One vector is turned by the same rotation once a step. Each row is the vector after some number of steps, and that number follows the row.
The counts run from 0 to 441.
[ -6,  -9,   3,  -5,   1, -40, -13,   0,   0, -26, -11, -17,   0,  -9, -11,
   2, -15,  -6, -39,  -3,  -6, -16, -25,  -9,  -3, -27, -25,   2, -13,  -7,
   9,   6,   5,  -3, -49,   7,  40,  11,  -8, -25, -17,  71,   9,  19, -23,
  -6, -27, -26,  19, -11,  13, -10,  20,  -6, -13, -20, -16, -30,   6]
204
[-27,   8, -17,  21,  -8,  -6,  12, -39,  -4,   8, -49,   3, -20,   9,  -3,
 -32, -23,  21,  -2,   6,   4,  -1, -42,  -9,  21, -23,   2,  11, -34, -28,
  13,   1, -30,  15, -15, -20,  -2, -10,   3,   5, -10,  -5,   8,  22,  -7,
  -9,  40, -11,  -7,  10,  -6,  14, -10, -13, -39,  24,   2,   5,  29]
343
[ 20,  -3,   6, -25, -17,   0, -28,  -5,  14, -34,   4,  11,  11, -21, -14,
  29,   1,   0, -11, -10,  24,  16,   4, -19, -27, -28, -38, -30,  11,  10,
 -18,  11,   5,   8,  11,   4,  28,   8, -34, -18, -20,  26,  21,   8, -14,
  -1, -23, -60,   3,   2, -28,   3,   4,   1,   3, -34,  -6, -34,   6]
245
[  5,  23, -22,  24, -16, -37,  -6,  11, -20,  -4,  -8,  -1,  32, -16,  17,
 -34, -28, -21, -14, -14,  -9, -11, -31, -13,  36, -10, -30,  -8,  23,  -1,
  34,   8,  17, -24, -27, -16,  10,   3, -16,  -3,  19,  21, -13,  -4, -33,
   7,   4,   3, -12, -24,  18,  32,  15, -18,  -3,  28, -33, -11,   2]
356
[-18,  -7,  19, -18,  -5,  -4,  -5, -21,  19,  -9, -24, -12, -29,   1, -30,
  31,   9,  19, -34,  11,  -2,  -4, -29, -27, -22,  -6, -18,  22, -25,   0,
 -23, -33,  -9,   4, -16,  42,  -7,   7,  -3,  -7,  -8,  29,  -1,  20,  -1,
 -16, -15, -39,   3,  -2,  11,   4,   4,  10, -12, -28,  -2, -52,   4]
224
[-25,  28,  10, -32,  -6, -23,   0,  -6,  15, -19, -43, -12,   7, -12,   2,
   5,  -7,  -9, -35, -34,   0,   2, -19,  -9,  27, -12, -33,  12,  -8, -14,
   4, -13,  16, -11, -25, -11,  -6, -29,   9, -10,   1,  38,  41,   1,   7,
  17,   2, -20,   4, -50,  -7,  11,   4,  31,   6, -25,   4, -30, -10]
388
[ -9,   0,  -7,  -9,  27, -40, -12,  38,   9, -21,  13,  12,  -5,  -7,   9,
  13,   3, -23, -34,  -1, -13, -30, -14, -13,  22,   1,  -4,  20, -18,  16,
 -11, -13,   3, -11, -19,  -9,  13,  15, -16, -29,  11,  55,   1,  32, -21,
 -11,   7,  14,  27,  10,  17,   5,  39,  29,   1, -11,  -9, -26, -12]
17
[ -1,  -3,  -2,  -1,   7, -55, -15,  -8,  -3,  -5, -11,   6,  15,  13,  19,
 -25, -19,  -5, -27,   3,   3,  -5, -43,   7,  34, -23,  -8,  18, -36, -26,
  10,  16,  14,  10, -27,  -7,  30,   1, -11, -39,  -8,  46,  14,  12, -26,
  -5,  18,   8,  27,  -8,  27,   4,   7, -18, -25,   2, -21, -16,  -6]
365
[-33,  24, -40,  21,   4,  -5, -14,  21, -34,  -7, -36,   4, -17, -24,   2,
  -6, -24,   8, -27,  -2, -11, -30,   4, -16,   8,  11,  23,   4, -14,  -3,
 -16,  -7,   3, -12, -17, -26,  15, -15, -17, -28, -17,   3, -20, -17,  -4,
  21,  23,  25,  -2,  49,   1, -21,   6,  14, -40,  14,  31,   5,  34]
146
[  4,  -4, -31,  12, -31, -29,  -8,  -1, -13,  -5,  -7,  11,   4,  23,  25,
 -31, -52,  11,  17,  28,  10,  24, -26,  -5,  31,  -3,  -9, -14, -23, -11,
   1,   6,  13,  13,   7, -22,   3,  23, -21, -44,   3,  21,  -2,  -1, -17,
 -16,  31,   6,   3,   6,   4,  36,  -3, -23, -48,  26,  -7,  22,   9]
323
[-12,  30,  -8, -12,  -8, -21,  14,  -5,   8,   6, -18,  13,  18,  19,  20,
 -23, -13,  -8, -12, -20,  -2,   4, -41, -28,  58,  -5, -22,  13,  -2, -10,
  26, -17,   3,  -6,  -1, -17, -32, -11,  -9,  13,  27, -20,   0,  16, -10,
  -3,  44,   9, -21, -24,  14,  37,   4,  17,  10,  30, -18, -23,  -7]
175
[ -2,  17, -41,  18,   6,  -1, -32,  34,  -3, -25,  -5,  30,  17, -16,  18,
 -16, -16,   6,   2,  11,  11, -12,  -5, -23,  22, -14, -14, -12,  -4,  17,
  15,  25,  -9, -23,  -1, -38,   8,  14, -27, -12,  -1, -20, -15,  13, -34,
  16,  55,   7, -21,   5, -20,  24,  -5,  -3, -16,  21, -34, -10,   7]
339
[ 10,  -8,  27, -32,  -1,  -8,  16, -40,  16,  12, -17,  -1, -22,  44, -29,
  24, -13, -14, -34, -20, -23,   8, -24, -11,   6,   8,  -7,   7,   7,  -9,
  -1, -33,  -8,  46,   3,  21,   4,   5,  -2,  -3,  28,  21, -17,  21,   7,
 -52,   1, -12,  21,  -5,  19,   4,  16,   1,  28,  15,  -9, -12,  14]
419
[ -7,  26,   9, -16,   3, -22,   6,  13,  -3,  -7,  13,  29,  36, -25,   9,
  16,  21, -23, -35, -33,   8, -23, -17, -34,  17, -18, -33,   7,  28,   2,
   0, -18,  13, -18,   9,   6,   3,  -7, -33,  14,  -1,  -7,  -3,  14, -20,
  -1,  -3, -35, -24,   6,   1,   3,  24,  16,  35,  -7, -13, -55,  -7]
210
[  6, -12,  13, -18, -33,  -8,   0, -29, -21, -19,  -5,   3,  -8,   8, -26,
  24, -25,  -5, -17,   0,   1,  15,   4, -19, -26, -21, -29, -30,  15,  -2,
 -11,  -2,   2,  28,  -2,  -2,  39,  19, -26, -33,  -8,  48,  -4,  -4, -10,
 -31, -40, -57,   6,   5, -24,  -4,  12, -14,  -7,  -5,  -3,  -1,  18]
247
[  7,  10, -14,   6, -22, -10,  -1,   6, -25, -13,  20,  40,   9, -23,  16,
   7, -26, -14,  13,  -8,   4,  12,  18,  -6, -16,  14,  13, -24,   3,  19,
 -22,   3,  10,  18,  52, -40,  29,   2, -33, -39,  -1,  34,  -6, -13,   5,
  -3,   8, -16,   7,  46, -35,  12,  11,   6, -22,   9,  24,  37,  24]
102
[ 22,  20, -29,  17,  -6,  -6,   7, -36, -10,   9, -35,  -8,  -1, -28,  -6,
 -34, -20,  30,  -3, -14,  19,  16, -36, -12,  -6,   4,   7,  -2, -10, -22,
 -17, -21,  10,  23,  19,  19,   8, -26, -13,  10,  -9, -42,   5, -17,  15,
  -3,   9,   3,  16,  42,  14,  -8, -28, -15, -27,   4,  37,  -2,  27]
310
[ -4,   4, -46,  14,  -7, -11, -36,  11, -22, -10, -43, -23,  -8,  -6, -14,
 -29, -42,  27, -21,  26,  -3,  -2, -13,  -8,   6,   8,  -9, -12,   5, -16,
  -7,   6,  25,   2, -35,  -2,  23,   3, -17, -32,  -9,  -9, -20, -30, -11,
  -1,  13,  28,  10,  -8,  18, -16, -11, -33, -41,  20,   4,  -5,  24]
332
[ 40,   8,  -9, -32, -15, -24,  -8,   1, -12,  -3,  14,  11,  24,  11,   8,
   5, -25, -17,  -6, -19,   4,  35,   5,   0,   6,  26,  -8, -29,  31,   1,
 -26, -22,  44,  34,  43, -10,  20,  -3, -32, -33,  24,   6,  -1, -35,   8,
 -31,  -6,   7,  22,   3,  -5,   8,  11,  -9,  16,   7,  19,  20,  -2]
271
[-23,  36, -33,  15, -16,  13,  13,  -1, -17,   7, -62, -16,  -8, -14, -12,
 -26, -37,  17,  -9,  -1, -11,  -1, -19, -31,  24,  21, -14,  -1,  14,  -2,
   9, -25,  -7, -17, -26, -12, -36, -23,   6,  12,  27, -23, -12, -23,   3,
   6,  20,  20, -17, -28,   3,  26,   2,   6, -16,  32,  11,   8,  17]
335
[ -3,   8, -12,  10,  -8,   3,   7, -21, -27,  -2,  -4,  23, -18, -24,  -8,
  12, -12,   4,  -7, -10,   7,   1,   4, -16, -29,  12,  28,  -2,  -8,   5,
 -37, -15, -16,  27,  38,  -5,  21,  -7, -24, -17, -13,  -3, -18, -16,  14,
 -15,  15, -13,  -1,  74, -16, -15,  -1,  -3, -34,  11,  30,  17,  46]
104
[ 17,  19, -29,  11, -16, -21,  -1,  14, -21,  -9,  20,  31,  20, -30,  37,
 -17, -28, -11,  21, -13,  16,  15,   5,  -1,   5,  -2,   5, -17,  -9,   7,
  -4,   1,  12,   3,  51, -42,  11,  -7, -37, -37,  -2,  11,   7,  -8,  -4,
   6,  17,  -5,  -1,  43, -21,  27,   7,  12, -31,   7,  15,  25,  14]
305
[  6, -21,   5, -25,   4,   4, -26,   3,  19, -31,  -7,  -6, -30,   6, -30,
  50,  -8,  11, -27,  17,  -5,  -4,   7, -21, -36,   6,  -7,   5, -22,  23,
 -36, -14,  -3,  13,  -7,  24,  16,  25, -19, -40,  -1,  47, -10,  21,  -7,
 -19,  -4, -19,  18,  13,   2,   0,  11,  14,  -6, -23,  -7, -28,   2]
426
[ 20,  21, -44,  27,  -5, -18,  -8,  27, -27,  -5,  -8,  -7,   9, -29,  -1,
 -21, -41,  -3,  -1,   4, -19,  -7,   1, -14,   3,  44,   6, -11,  17,  22,
  -4, -19,  13,  -5,  -3, -11,  -5,  13, -13, -26,  39,  11, -38, -24,  -9,
  -4,   9,  42,   5,  18,  16,  22,  11,  -6, -19,  34,   8,  24,  10]
315
[ 19,  15, -27,  14,  12, -23, -16,  -9,  12,  -4,  -8,  22,  19, -21,  29,
 -31,  -3,   4,  -4, -19,  24,  -5, -42,  -7,  31, -35,  -7,   6, -40, -11,
  12,  19,  -1,  -3,   5, -10,  13, -11, -20,   9, -15, -21,  22,  34, -24,
  10,  51,   2,  -3,  27,  17,  16, -17,  -1, -18,   3, -15, -26,   6]
159
[-10,  -4,  20, -30, -17,  -7,   4, -29,  25,  -6, -30, -10, -12,   3, -29,
  28,   4,  19, -28,   4,   4,  13, -34, -27, -17, -12, -36,  19, -13,  -3,
 -16, -32,   0,   1, -11,  34, -18,   2,  -3,  10,  -8,  22,  17,  13,   1,
 -13, -25, -48,  -6, -20,   7,   9,   1,   9,   1, -31,   7, -52,   0]
225
[-57,  20,  -5,  -4,  -8, -13,  -8,  35, -26, -14, -23,  10, -12,  -2,  -6,
  15,  -9,  -7, -45,   9, -22, -36,   0, -40,  17,  -2, -19,  10,   7,   1,
  -9, -12,   5, -31, -40, -18,   8,   7, -20, -30,  -8,  23, -32,  -5, -17,
  11,   1,   3, -25,  -5,  -1, -15,  28,  18,  -9,  13,  -2, -25,  11]
188
[-10,   5,  12, -34, -26, -35,   1,   8,  -3, -11,   4,   4,  25,  11,   9,
   1, -10,  -9, -29,   2,  11,  10, -27, -17,  30, -22, -56,  -8,  17, -14,
  -4, -16,  32, -12, -15,   5,   1,  15, -26, -20,   0,  31,  10,  -2, -22,
 -10, -26, -33,  -6, -38,   3,  10,  26,   4,  13, -15, -12, -41, -17]
24
[ 22, -13,  -2, -32,  13,  -5, -38,  24,  32, -39,   5,   5, -14,   0, -18,
  50,   0,  -6, -25,  10,  -5,  -1,  11, -18, -25,  11,  -8,   2, -20,  37,
 -30,  -7,   3,  11,   0,   9,  20,  22, -20, -42,  -1,  47,  -4,  24, -13,
 -17,   7,  -4,  28,  11,  -3,   2,  16,  20,   4, -27, -12, -31,  -7]
425
[ 36,   4,   4, -33, -29, -15,  12, -36,   5,   8,  -3,  -1,  21,   1,   4,
  -3, -16,   4,   4, -24,  22,  53, -20,  -7,   0,   1, -22, -22,  23, -11,
 -22, -24,  33,  36,  47,  13,   4, -19, -18,  -3,   5, -16,  22, -25,  17,
 -24, -15, -35,  12,   7,  -3,  12, -14,  -9,  10,  -4,  21,  -8,  -1]
269
[ 14,  -4, -18,  13, -34, -18,   4, -27, -19,   1,  -8,   2,  -5,  23,  10,
 -19, -53,  10,  14,  21,  -3,  31, -22,  -1,   4,  10,  11,  -8, -31,  -1,
 -13,  -7,  -3,  25,  27,  -7,   3,  17, -14, -38,  11,  30, -10,  -6,  -2,
 -15,  20,  -3,   6,  25,   8,  36,  -5, -22, -50,  26,   7,  33,  20]
120
[ 20,  15, -22,  30, -30,  13,  18, -46,  -2,   0, -33, -14, -20, -22, -11,
 -21, -44,  29,  28,  -7,   2,  27, -20, -13, -14,  -3,  -2, -25,  -9,   8,
  14, -18, -30,  15,  12,  -6, -19,  -7,   4,  18,  18,   2,   8,   7,   8,
 -12,   4, -22,  -1,  20, -15,  46,  -9,  -9, -32,  21,  10,  21,  26]
301
[ 16,  32, -37,  25, -23, -15, -13,   3, -20, -11, -19, -19,  30, -24,  17,
 -39, -44, -12,  -1, -12,  -5,   3, -15,  -9,  30, -11, -31, -28,  21,  -3,
  36,  15,  10, -19, -33, -18,  17,   3, -18,  -3,   8,  10,  -7,  -7, -29,
  13,   9,   8,  -8, -12,  12,  24,   0, -22,  -9,  30, -22,  -4,  10]
152
[ 29,  21,  -9,   1, -34,   0,   9, -30,   5, -12, -14,   3,  19, -22,   3,
 -12, -30,   6,  26, -23,  10,  45,  -7,  -5, -15,  -7, -17, -27,  -5,  15,
   2,  -4,  -3,  16,  39, -19,  -9,  -9,  -5,   3,  16,  12,  35,   4,   9,
   5,   5, -39,   0,  -3, -39,  52, -14,   3,  -8,  -3,   4,  21,  10]
99
[ 42,  22, -25,  -3,  15,  12, -37,  32,   8, -31,  -7,   9,  13, -40, -11,
  16, -14, -10,  -4, -29,   6,  12,  25, -21, -26,  28,  -6, -32,  33,  41,
 -19,  -2,  15,  14,  20, -16,   9, -14, -14, -12,  25, -10,  -7, -19,   2,
   1,  18,   8,  20,   3, -33,  20,   1,   9,  22,  -3,   5,  14,   2]
92
[  9,  29, -27,  22, -10, -32, -10,  -1, -17,   0, -20, -12,  36, -31,  14,
 -41, -24, -13, -19, -20,  -2,  -2, -35, -15,  33, -18, -37, -11,  24, -10,
  34,   3,  17, -25, -33,  -6,   5,  -7, -12,  10,  10,   2,   5,  -4, -30,
  17,   5,  -3, -12, -29,  15,  24,   8, -21,  -1,  19, -27, -22,   2]
355
